Some points, one per row:
[ 14   9 -31  13  -3  41  31  10   3  18   0 -15 -11 -17  26   7 -47 -21
  29 -41  10  32]
[ 14 -17 -38  54  12 -12 -11  16  13  10 -22  -5  -5  15  41 -18  -6   1
  12 -24   3   2]
[-12   2  18 -54  -7 -10  12  15   1   0   7   8  11  -6 -35  25  -3  16
 -32  36  -1  15]
[-21   6  92 -45 -16 -13 -17   0  -7   9  15 -26  43 -30 -79   8  77 -31
 -39   2 -18  -9]
[ 18  -2 -61  63  16   5  -5   8   9  -2  -9   5 -24  13  84 -25 -38  -1
  23 -33  -5  -1]
[ 41  30 -92  67  49  52  94  10  26  15 -56  40  -1 -17  46  -6 -93  17
  65 -84  30  72]
[  8  -8 -25  43   8  -6 -10  14  16   3 -24  -4  -8  11  43 -10   2   7
   2 -10  -7 -13]
[-10 -31 -11  19 -22 -29 -14  24 -13  -4   4  -6  10   3   5  13 -22  27
 -13  31  -6  13]
[-11   3  10 -79 -52   3  16   3 -24 -26  27  59 -36  -6 -64  49 -49  22
   9  44  40  13]
[ -5   3  12  11   6   0 -31  -9   3  -4   9  -6   9   0  25 -10  33 -21
 -15  -5 -12 -42]
[ -36   -7    1   41  -15  -26 -103   -8   14  -47    2  -13  -31   59
   61  -62   49   -2    7   34  -33  -92]
[ -4  -7  -5 -29 -17  -9 -15   9   2  -4   2 -10  12   7  -2  15  10 -11
 -22  -5   8 -30]
[ -33  -11   91 -109  -34  -26  -26    1   -6  -15   25   -7   10   -2
 -104   28   66   -7  -58   73    5  -17]
[  9   1 -16  28  23   4 -30  12   4  -9  -8 -13   9   3  54 -22   6 -18
   0 -18 -15 -23]
[ -3   4   3   7   5   9 -26 -18  -6   3  13  -3   0   3  11  -4  31 -12
 -19  -8 -14 -45]
[ 14   9 -13  28   3  13  17   0  -4  11  -7   3   2 -15  14   4 -16   0
  27 -29  -1   9]
[ -9  13  64 -90 -19   6  25  14 -15  11   7  21  19 -22 -94  35  13  16
 -45  33  12  30]
Here are 10 more points, each followed by its number:
[ 31   3 -15  68  24   8  41  -8 -16  46 -22 -15   9 -18  26 -25 -37 -13
  43 -81 -10  18] 0
[-12 -11 -11  18  -5 -25  -3  23  -9 -20  -6  17  18 -12  26  14 -22  25
  -3  51  12  13] 1
[ -11    4   45 -101  -23    1   29   17   -8   12   13   24    4  -23
  -92   49   -5   19  -46   46    9   39] 2
[ 11  -8 -19  33   7  -7  -3   9  10   4 -27   8  -9  12  37  -9 -12   4
   3 -23  -4  -4] 3
[-16  -1  26 -47 -11 -18   7  14 -10   2   7   2   9  -4 -24  15   9  21
 -19  41  -9  12] 4
[ 24  31 -57  18  20  47  75 -10 -13  10   0  20  -4 -27   4  18 -69   8
  72 -34  28  48] 5
[-32  -2  56 -84 -31  29 -37 -13 -29 -22  31  13 -23  10 -82  10  12   1
 -25  51  29 -33] 6
[ 34   0 -82 127  38  -1 -36  29  16  36 -37 -11  18  43 111 -60 -14  12
  42 -53 -66 -34] 7
[ -38   -7  104 -120  -20  -31  -31   -1   -7  -23   29  -15   21    5
 -107   15  101   -8  -59   78    3  -26] 8
[  6  -6   2   3  18 -18 -41  16  23  -6 -18 -19   2  29  25 -26  21   1
  -1  -2  -5 -39] 9
Which of these numbered points is nearest to each point below by angle, seen from the average point of the first points? Its number follows each.
[-10  -3 -25  72  26  -3 -35  -8  -1  -1  -9 -24  10   8  74 -33  22 -17
  17 -23 -15 -34] > 7
[-15  -2  46 -64 -15 -21   6  27  -9  13   9   3  14  -9 -60  19  12  19
 -32  53  -3  15] > 4
[ -9  -3  -2   3 -20  -4   5  11 -10  -5  -9  23  -3  -9  10  14 -22  18
  -3  24 -16  15] > 1
[ 18   6  -9  37   0  15  27 -12   9  18 -12   0   5 -13  17   3 -24 -25
  35 -49 -11  26] > 0
[ 13  42 -47   6  10  33  65 -18  -9  11  -7  25 -12 -34  -6  12 -68   5
  62 -39  23  43] > 5
[  9  -8 -24  60  22  -5 -23   2  12  12 -12  -9   5  11  54 -27  11  -5
  11 -24 -23 -23] > 7
[ 19   3 -15  33  11  10   5 -11   9   2   3 -25  -1  -2  29 -18   0 -24
  20 -42   0  -3] > 0
[  56    2 -107   86    5    9   41   36    8   27  -62   72   -6    0
  101   18  -95   64   43  -45    5   75] > 3
[-19  -5   0  13  -9 -12 -52  -7  11 -22  -8   3 -11  29  29 -26  20   1
  -3   7 -15 -54] > 9
[ -3   2  14 -24 -12  -2  15   7  -5   5  -5  17  -3  -3 -31  27 -22   7
  -9  14   5  20] > 2
[ 26  -8 -28  31   4  -5   3   4   4   4  -7  12   5   3  24   8 -34  12
   9  -6   3  13] > 3
[ 23   8 -42   9  -6  25  11   6   8   1   5  46 -31  -1   4  28 -72  27
  37  -6  18  22] > 5
[ -9 -14   1  14  -9 -44 -12  14  -1 -15  -4  -4   6   5   6  12  -3  22
 -21  24   1  -5] > 1
[  4 -32 -18  21  -1 -22 -16  49   5 -10 -21  10   1   6  28  20 -34  24
  -7  27  -9  10] > 1
[ 15   6  24 -65 -17   4   9  15  -5  -6  22  15  -1 -30 -71  38 -17  11
   4  23  36  18] > 2
[-21  13  71 -34   6 -19  11 -32 -16   3  11  -6  27 -28 -64   4  95 -39
 -28  11  -9 -26] > 8
[-16  -4  40 -52 -15 -15  -7   7   3  -9   0  -7   7   3 -45  18  31   9
 -23  30   4 -11] > 8
[  5  -4 -12  35   7 -13 -20   1   9   5  -9 -14   5   7  26 -17  18  -2
  -1 -14 -10 -12] > 7
[-11  -4  40 -85 -24   2  22   2  -3  11  22  44 -12 -15 -94  33  -7  23
 -32  53  17  40] > 2
[-19 -35  25  33  18 -27 -72   1   7  -5  25 -40  11  30  38 -39  64 -19
 -44  12 -33 -61] > 9
[ 24  29 -39  47  18  16  12 -25   5  -2  -8  -3  -8 -13  61 -28 -27 -35
  72 -40  15 -11] > 0
[ 22 -11 -37  40  18 -14   0  12   9   9 -11   0  -7  10  38  -4 -48  16
   1 -14 -18   3] > 3
[  42   40  -60   16  -10   62  106   23   -5   53  -32   70  -19  -51
   -4   63 -127   35   61  -51   20  106] > 5
[ 18   0 -12  49  15  11  -3 -19  11  -4  -4 -32   4  -2  41 -28   7 -35
  26 -47   7 -14] > 0
[ 14   2 -28   3 -11  18  15  10   3  -2  -4  36 -20   2   7  19 -65  16
  22   0  12  25] > 5
[ 14   3 -53  46  12   1  -8  10  10   6 -15   5 -10  10  72 -17 -30   3
  27 -29 -11  -3] > 3
